In the data rows, zero lies at 4.5, halfway between 4 and 5.
Here are some points:
[3 5 2 3 4 4 6 2 3 3 4 5]
[4 8 9 9 8 3 3 4 7 5 9 9]
[5 3 4 4 6 4 4 5 6 4 4 3]
[5 5 6 5 5 4 5 5 5 4 4 5]
[6 4 4 5 5 7 4 5 5 3 5 4]
[9 3 7 3 4 3 5 7 9 2 4 3]
[5 2 2 4 6 3 4 2 6 4 3 3]
[5 5 3 5 7 3 3 5 7 5 3 2]
[5 6 7 4 4 4 6 6 2 4 4 5]
[6 5 6 6 3 7 8 3 5 3 8 7]
[6 3 6 6 5 3 4 4 7 4 7 5]
[4 4 5 5 4 6 3 4 6 4 6 5]
[2 4 5 7 7 4 3 3 3 5 4 5]
[2 9 6 5 1 1 1 5 8 7 5 5]
[5 6 3 6 5 4 6 3 1 7 6 6]
[6 5 5 4 4 5 5 4 4 4 4 4]
[4 7 5 4 5 3 6 4 6 4 7 6]
[5 2 4 0 2 0 3 3 9 1 4 1]
[5 4 3 4 6 5 3 4 6 4 4 5]
[3 6 2 4 4 5 3 4 5 5 6 4]
[3 3 1 4 7 4 1 5 4 6 3 3]
16 more points follow, each with its number after it:
[4 4 4 4 2 6 2 5 5 3 5 5] 0
[6 5 5 1 4 0 7 3 6 3 6 2] 1
[9 6 8 4 3 6 8 7 0 2 3 4] 2
[6 4 6 3 2 5 5 6 5 5 5 4] 3
[4 4 1 5 8 8 4 3 6 4 4 4] 4
[4 5 6 5 5 4 6 4 4 3 7 5] 5
[3 4 2 1 1 6 6 6 0 7 3 4] 6
[6 4 7 4 5 5 4 7 5 5 5 4] 7
[7 5 9 5 3 2 5 6 8 4 6 2] 8
[3 3 2 3 2 6 4 2 4 5 5 3] 9
[4 5 6 6 6 4 5 5 3 6 6 6] 10
[9 7 9 6 5 2 5 8 6 4 3 5] 11
[7 4 7 4 3 4 8 4 5 4 5 6] 12
[6 3 0 6 7 4 3 3 9 7 6 4] 13
[6 8 8 6 3 4 4 6 6 3 5 4] 14
[1 5 1 4 8 3 3 4 2 6 4 3] 15
Which of these numbered points is nearest to each point below by angle, seen from the average point of the first points? Its number follows each.
[6 5 7 4 4 3 8 4 4 6 5 6] > 12
[3 5 0 3 3 6 5 4 0 8 3 5] > 6
[0 0 9 7 5 3 0 9 9 2 2 4] > 7
[7 5 8 5 6 3 5 6 4 4 3 5] > 11
[2 6 8 3 1 4 5 4 3 4 5 4] > 3
[6 3 4 6 5 5 5 5 5 5 5 5] > 7
[6 4 8 6 4 2 5 5 6 4 5 4] > 8
[3 4 1 4 1 6 2 4 5 6 5 2] > 9
[0 6 9 7 8 5 0 9 9 1 7 7] > 14
[4 4 4 4 1 7 3 5 6 4 5 4] > 0
[6 4 4 3 4 1 5 2 7 4 4 3] > 1
[6 4 4 6 6 3 3 5 9 5 4 5] > 13
[4 3 3 4 5 4 5 3 5 4 5 4] > 9
[2 3 2 4 6 4 2 5 4 5 3 4] > 15
[3 7 4 4 4 3 6 3 4 4 8 7] > 5
[6 4 5 3 4 5 6 5 3 3 4 4] > 2
[5 5 4 4 3 5 4 4 4 5 4 4] > 6
[4 3 2 5 7 4 3 4 2 6 6 4] > 15
[4 4 1 3 3 6 5 4 1 6 4 4] > 6
[4 4 5 5 6 4 7 4 2 3 6 5] > 5
[6 5 7 6 5 4 5 6 5 4 5 5] > 11
[8 6 9 4 4 2 9 3 2 7 7 8] > 12
[6 4 5 5 5 6 6 4 4 4 6 5] > 12
[4 5 8 8 7 3 6 6 2 6 7 6] > 10
[5 4 4 5 6 7 4 4 4 3 6 4] > 4
[5 5 7 5 5 3 3 5 7 5 6 5] > 8
[6 3 4 3 4 4 7 6 2 3 4 3] > 2
[4 6 7 6 6 5 4 5 4 5 7 6] > 10
[2 4 6 6 1 7 3 5 3 1 5 6] > 0
[5 4 4 3 5 2 6 2 6 4 4 3] > 1
[4 2 3 2 3 4 5 4 1 5 3 3] > 6
[2 6 9 8 6 4 4 7 5 7 9 5] > 10
[4 5 9 5 8 4 6 8 9 2 3 6] > 11
[4 4 4 3 5 1 5 3 6 5 5 4] > 1
